In the data rows, zero lies at 4.5, halfway between 4 and 5.
Here are some numbered points:
[5 3 6 7 6 5 5 4 6 4 6 5 4 6 5 5 4 3 2 5 2 5 5 4 4 4 6 5 6 3 7 5 4 4 4 4 6
 5 5 4 5 4 5 6 5 5 2 4 5 4 4 4 5 5 4 6 6 5 5 7 5 5 4 2 4 5 4 4 3 3 4 4 4 3
 4 5 6 8 5 3] 0
[6 4 5 3 4 4 8 4 8 4 4 2 7 3 1 6 8 4 5 9 1 3 5 6 7 8 6 4 5 8 0 7 5 5 5 5 5
 4 4 5 4 6 5 2 7 6 8 7 4 5 6 6 9 6 3 0 3 4 5 6 8 1 5 3 2 4 9 2 6 2 8 3 3 5
 2 5 4 4 4 3] 1
[5 6 4 2 2 4 7 5 6 4 2 3 6 2 2 5 7 5 7 6 6 4 4 5 7 7 4 3 4 9 0 5 5 6 6 6 3
 4 3 5 4 5 4 3 5 5 9 6 4 5 5 6 7 4 4 1 3 3 4 3 6 2 5 6 4 4 8 4 6 4 6 3 5 6
 3 4 2 2 4 5] 2
[5 3 6 7 7 5 4 3 5 4 6 5 4 5 6 5 5 3 3 5 2 4 4 5 3 4 6 5 6 2 7 5 4 4 4 4 5
 5 5 5 5 5 4 5 5 5 2 3 6 4 5 4 4 4 4 6 5 5 5 5 4 5 4 3 5 5 5 5 4 4 3 4 4 4
 5 5 6 7 5 3] 3
[5 3 6 5 5 8 5 8 5 6 5 6 3 6 4 6 2 5 2 3 3 5 5 4 4 2 5 4 6 6 7 4 3 5 6 4 6
 5 6 3 6 2 8 6 3 4 3 5 3 3 2 4 3 6 7 6 6 4 3 8 6 5 5 4 3 3 3 4 4 5 4 6 6 5
 3 7 7 7 4 5] 4
[6 6 0 1 0 1 9 5 4 3 1 0 8 1 3 6 6 8 9 9 7 1 8 5 7 7 4 6 1 8 0 6 6 4 7 3 4
 4 0 2 3 4 5 2 9 4 9 9 3 4 7 3 9 3 1 2 3 2 5 3 7 1 8 7 1 3 9 4 6 4 5 0 5 9
 3 4 2 2 5 6] 5
[3 2 7 9 9 8 0 5 5 5 6 9 2 9 6 5 1 2 0 2 3 8 5 3 3 3 6 5 6 0 9 4 3 2 1 3 4
 1 7 7 5 1 6 6 3 4 0 1 6 5 2 3 3 5 7 6 6 6 3 6 3 5 4 2 6 6 0 6 2 5 6 6 1 3
 8 5 7 9 5 2] 6
[3 3 7 8 7 8 0 6 4 5 7 8 1 8 6 4 0 3 2 0 4 7 3 3 1 1 4 4 6 1 9 3 3 4 3 5 6
 4 7 5 4 3 6 6 0 5 0 1 5 4 2 4 0 6 8 8 6 6 3 7 3 7 3 3 7 5 0 5 3 6 3 8 5 2
 6 5 6 6 5 4] 7
[3 6 3 6 7 5 0 7 2 7 2 9 6 8 4 3 2 3 2 0 5 9 6 2 4 7 6 8 1 0 7 2 6 3 3 2 3
 0 7 8 3 0 5 5 0 3 0 5 5 5 0 6 5 3 9 4 4 5 1 1 2 6 4 5 8 8 0 6 2 7 6 7 1 5
 8 3 2 8 5 5] 8
[4 5 3 3 3 6 4 5 2 5 4 6 3 5 6 5 2 5 5 2 7 6 6 4 3 2 2 5 4 5 6 3 4 5 6 5 5
 5 5 3 5 3 4 5 2 4 4 6 4 4 2 4 2 4 6 7 5 4 4 4 4 6 5 7 5 3 2 5 4 6 3 6 7 5
 4 5 4 4 4 6] 9
[4 3 7 1 6 6 5 6 4 6 9 3 4 4 5 4 5 4 7 5 3 2 1 3 0 2 3 4 6 6 9 5 4 7 6 9 8
 9 5 3 3 9 4 4 3 5 5 1 3 3 6 5 0 8 4 7 5 4 3 8 5 6 1 3 6 4 5 5 8 5 3 6 7 1
 1 5 5 0 4 6] 10
[3 7 6 7 7 3 5 8 3 1 5 8 0 6 3 4 5 7 0 3 0 4 2 7 6 7 6 1 2 6 2 5 3 2 3 0 3
 1 5 7 1 5 6 6 3 3 5 4 0 7 6 6 4 6 0 1 2 9 7 6 3 2 3 6 5 7 7 2 9 5 8 6 3 2
 9 7 4 5 6 5] 11
[4 5 4 5 5 3 4 2 4 4 5 4 6 5 7 4 5 3 6 5 6 4 4 4 3 4 3 5 4 2 6 4 5 4 3 5 5
 5 4 4 4 6 2 5 6 4 3 3 6 5 5 4 3 3 4 6 4 4 5 3 3 6 4 4 6 5 4 6 4 5 3 5 5 4
 6 3 4 3 4 4] 12
[3 4 5 5 4 7 2 5 3 5 7 6 2 6 6 4 1 5 4 1 5 6 3 3 1 1 3 5 5 4 9 4 3 5 5 6 6
 6 6 3 4 5 6 6 1 5 2 3 5 4 3 4 0 5 7 8 6 6 4 6 4 7 4 5 7 4 0 4 4 6 2 8 7 3
 4 5 6 3 5 6] 13
[5 4 5 2 3 6 4 3 4 6 8 2 6 3 5 3 4 3 8 4 7 3 2 3 2 2 2 5 6 4 9 4 6 7 7 9 6
 9 4 3 5 7 3 4 3 5 6 2 4 3 5 5 1 5 7 7 5 1 3 5 4 7 2 4 7 4 3 5 5 6 1 6 8 4
 2 4 3 1 4 6] 14
[6 4 6 3 3 5 8 6 8 3 5 2 3 3 1 7 7 4 6 8 5 2 4 7 6 4 4 1 6 9 2 6 4 7 6 7 5
 7 4 5 5 8 5 4 5 6 9 3 4 4 5 6 6 7 3 2 4 3 7 7 8 4 5 3 2 2 8 3 7 2 6 3 5 4
 1 5 5 4 3 3] 15
[5 5 4 3 4 4 4 2 5 5 6 2 7 3 6 4 7 3 8 7 7 4 4 5 5 4 3 5 6 3 5 5 6 6 4 7 5
 7 3 5 4 7 1 3 7 4 6 3 6 5 6 5 4 4 3 5 4 2 4 3 3 5 4 5 5 4 5 6 4 5 3 3 5 4
 4 3 4 1 4 5] 16
Which two points above are nearest to each new point by angle, seen from the average point of the numbered points? Their numbers follow each, nearest first.
[5 5 4 3 2 5 5 5 3 5 3 5 3 4 5 5 2 6 6 3 8 5 6 5 4 3 3 4 5 7 5 4 4 5 7 5 4
 6 4 3 6 3 6 5 4 4 6 6 4 4 3 4 3 3 6 6 5 2 4 4 5 5 5 6 3 3 3 5 3 5 3 5 6 6
 4 5 5 4 4 6] 9 5
[3 5 5 8 8 4 2 4 6 4 5 7 3 7 5 4 4 4 2 2 2 7 3 4 4 5 7 6 5 2 5 3 4 1 1 3 3
 3 7 7 6 3 5 4 3 7 0 3 5 5 5 4 5 4 7 4 7 7 4 5 5 3 5 2 5 5 3 4 3 4 6 4 3 4
 8 4 5 7 4 2] 6 8
[4 5 4 3 3 6 4 6 4 5 3 6 3 4 5 6 2 6 4 2 6 5 6 4 5 2 3 4 5 6 6 4 4 5 7 5 5
 5 5 3 6 3 7 6 3 3 5 6 4 3 2 4 3 4 7 6 5 3 4 5 5 5 5 6 3 3 2 5 3 5 4 6 6 5
 4 5 5 4 4 6] 9 4
[5 3 4 8 6 3 5 2 7 4 3 5 6 5 3 4 6 3 2 5 1 5 5 5 7 8 7 5 5 3 2 5 4 2 2 2 2
 2 4 6 5 3 4 4 6 6 3 6 6 5 5 4 9 4 4 2 5 6 4 4 5 4 6 2 5 7 6 4 3 3 7 4 1 5
 5 5 5 8 6 2] 1 0
[6 6 0 4 3 1 8 4 3 3 3 2 6 3 4 5 6 7 6 9 4 2 6 5 7 7 6 6 2 4 0 6 6 3 4 2 4
 2 2 4 2 4 4 3 9 4 6 8 3 5 7 3 9 3 0 2 4 6 6 3 4 2 6 6 2 6 8 4 5 4 6 1 3 6
 5 5 3 4 7 5] 5 1
[5 3 7 6 6 3 4 0 6 4 5 2 5 3 4 2 8 1 5 6 6 6 2 7 6 5 5 3 6 2 5 4 5 5 2 7 2
 5 3 8 6 7 1 4 6 7 5 1 7 4 6 5 6 5 4 3 5 2 6 2 3 6 4 3 6 5 3 6 3 4 6 3 2 3
 5 4 4 4 4 2] 16 12
[5 5 3 4 3 4 6 4 4 5 3 4 5 4 6 5 3 5 6 5 7 4 6 4 5 3 3 5 5 5 4 4 5 5 6 5 4
 6 4 3 6 4 4 5 6 4 6 6 5 4 4 4 4 3 5 5 4 2 5 4 5 5 5 6 3 3 4 5 3 5 3 4 5 6
 4 4 5 5 4 5] 5 9
[4 5 6 2 5 6 6 8 2 4 7 5 2 5 6 5 3 9 4 4 3 3 4 4 2 2 4 3 4 7 5 6 3 5 6 3 6
 6 5 3 2 5 7 6 4 2 7 4 1 4 4 5 1 6 2 5 3 7 4 7 5 3 3 6 3 4 5 3 8 6 4 6 6 4
 5 6 5 2 5 7] 11 10
[4 5 4 5 4 3 4 2 3 5 5 4 6 4 6 4 5 4 5 4 6 5 4 4 5 4 4 6 5 2 7 4 5 4 4 5 4
 5 4 5 5 5 2 5 5 5 3 4 7 5 6 4 4 2 4 6 4 5 5 2 2 7 4 5 6 5 3 6 3 6 3 4 5 4
 6 3 4 3 5 5] 12 16
[5 6 0 8 6 2 3 3 3 4 1 6 6 6 6 3 4 3 4 6 4 8 8 4 6 7 6 6 2 0 1 4 6 2 1 2 2
 0 3 7 4 0 3 3 7 4 3 7 7 6 4 3 9 2 4 3 4 5 5 0 3 3 8 6 5 8 3 6 2 5 7 3 0 5
 8 3 4 7 5 4] 8 12
[4 5 5 3 5 3 3 3 6 5 3 5 6 3 3 2 8 3 5 5 5 7 3 6 5 8 4 3 4 4 3 5 5 6 3 5 2
 3 4 7 4 6 1 2 3 4 7 4 6 6 5 6 6 5 4 1 3 5 5 1 3 5 3 5 7 6 5 6 5 5 7 5 2 3
 3 3 2 1 3 4] 2 16
